Read these off the matrix that follows.
1) Report the first entry, reading row by row.
2) Report the last entry, reading row by row.
3) Report the largest entry in the last column.
4) Report the entry directly below the largest entry.
5) Report the bottom-left entry.
6) Report the entry just left of 116.
7) Report the smallest entry in the first row.
8) Report the entry just left of the largest entry.
[[119 119 119 116 125]
 [125 127 127 128 148]
 [133 132 128 144 113]
 [124 134 144 127 109]
 [128 132 133 126 106]]
1) 119
2) 106
3) 148
4) 113
5) 128
6) 119
7) 116
8) 128

array([109, 128, 112, 144, 106, 133, 134, 135, 116, 127, 119, 142, 121,
       130, 137, 108])
The entry just left of 128 is 109
Give the entry just right of the largest entry.
A: 106
Give the entry just left of the largest entry.
A: 112

data =
array([[111, 109, 107, 119, 133, 124, 124, 123, 131, 129, 126, 138, 135],
       [129, 142, 139, 143, 138, 134, 132, 132, 130, 133, 135, 138, 141],
       [113, 108, 114, 112, 117, 130, 124, 123, 116, 116, 119, 117, 107],
       [114, 116, 116, 108, 112, 112, 112, 112, 115, 114, 112, 115, 123],
       [130, 129, 114, 120, 125, 122, 117, 117, 112, 120, 123, 120, 125],
       [140, 138, 134, 137, 135, 132, 128, 131, 132, 134, 135, 128, 129],
       [124, 124, 119, 123, 126, 117, 117, 116, 112, 122, 108, 109, 104],
       [111, 114, 111, 115, 124, 121, 128, 129, 132, 128, 126, 125, 123],
       [139, 142, 140, 143, 137, 126, 132, 132, 132, 122, 133, 137, 140]])
The entry directly above the centre entry -> 112
The 1st entry in reading order: 111
Read off the entry directly below the smallest entry.
123
Read off the second-last entry, reading row by row.
137
Read off the top entry of the column that holds the smallest entry.
135
The 4th entry from the end, reading row by row -> 122
The third entry from the end, reading row by row is 133
The bottom entry of the column that holds the smallest entry -> 140
The entry directly below the centre entry -> 128
The 2nd entry on the main diagonal: 142
Read off the 3rd entry on the main diagonal.
114
The bottom-left entry: 139
Read off the second entry on the diagonal from the top-right corner.
138
Read off the largest entry in the last column.
141
Read off the entry just right of the centre entry.
117
Read off the fifth-last entry, reading row by row.
132
Read off the entry just left of the centre entry.
122
The entry directly above the smallest entry -> 129
Read off the fifth entry in reading order.
133
Read off the first entry of the smallest entry's row.
124
The 3rd entry in reading order -> 107

Read these off the row that follows.
1) Give the maximum.
2) Give the entry just left of 141.
[142 140 128 141 109 125 142 150 119 123 136 148 112 128 121]
1) 150
2) 128

Questions about the table below. Indices start at 1.
1) The entry in row 1 and column 2?
2) The entry in row 2 and column 1?
3) The entry just right of the largest entry?
4) The bottom-left entry?
5) The bottom entry of the column that holds the largest entry?
6) The entry in row 1 and column 1?
7) The entry directly below the largest entry?
8) The entry in row 3 and column 1?
[[145 147 129 122 147 137 124]
 [141 133 128 143 130 139 127]
 [104 110 125 125 127 115 124]
 [113 120 123 143 124 130 128]
 [121 108 129 123 120 112 125]
 [136 134 130 124 135 131 127]
 [127 113 137 132 110 129 136]
 [113 136 134 114 112 133 146]
 [145 155 130 108 149 135 128]
 [120 105 121 142 110 112 122]
 [125 109 130 140 136 125 119]
 [132 118 128 115 136 111 117]
 [127 121 129 128 127 123 126]
 [134 149 133 120 127 143 141]
 [135 135 125 117 121 121 129]
 [112 107 123 126 128 108 118]]
1) 147
2) 141
3) 130
4) 112
5) 107
6) 145
7) 105
8) 104

Questions about the grid below. Indices start at 1.
1) Report the entry at row 3, column 1.
2) Report the entry at row 2, column 1.
3) Report the entry just right of 116.
4) Report the entry directly above 109.
5) Report the minimum.
6) Report the entry in row 1 and column 3.
7) Report the bottom entry of the column that holds the smallest entry.
8) Report the entry directly below the smallest entry.
[[129 130 127 126]
 [150 109 130 144]
 [120 123 121 124]
 [126 124 124 128]
 [116 122 114 121]
 [132 128 130 131]
 [125 130 127 125]
 [130 128 131 130]]
1) 120
2) 150
3) 122
4) 130
5) 109
6) 127
7) 128
8) 123

m =
[[127 126 128 130 129 129]
 [128 126 127 114 129 127]
 [131 127 128 136 128 128]
 [127 128 129 120 129 129]
 [129 131 125 132 129 133]
 [122 127 127 135 124 126]
 [130 127 129 123 129 126]
 [126 128 129 149 130 127]
 [125 129 128 123 129 129]
 [131 125 129 134 127 127]]
Report the entry in the top-right corner.
A: 129
Report the 3rd entry in reading order.
A: 128
The first entry of the largest entry's row is 126
Report the bottom entry of the column that holds the smallest entry.
A: 134
Report the bottom-right entry.
A: 127
The top-left entry is 127
Report the entry just right of the smallest entry.
A: 129
Report the entry in the bottom-left corner.
A: 131
Report the 5th entry, reading row by row.
A: 129
The smallest entry: 114
The entry directly above the largest entry is 123
Report the 2nd smallest entry.
A: 120
The last entry in the row that holds the largest entry: 127
The entry directly above the smallest entry is 130
Report the entry just left of 149.
A: 129
Report the largest entry in the last column.
A: 133
Report the third entry on the main diagonal.
A: 128
Report the entry directly below the largest entry.
A: 123
The maximum: 149
Report the smallest entry in the first row.
A: 126
Report the fifth-last entry, reading row by row.
A: 125
The entry directly above 135: 132
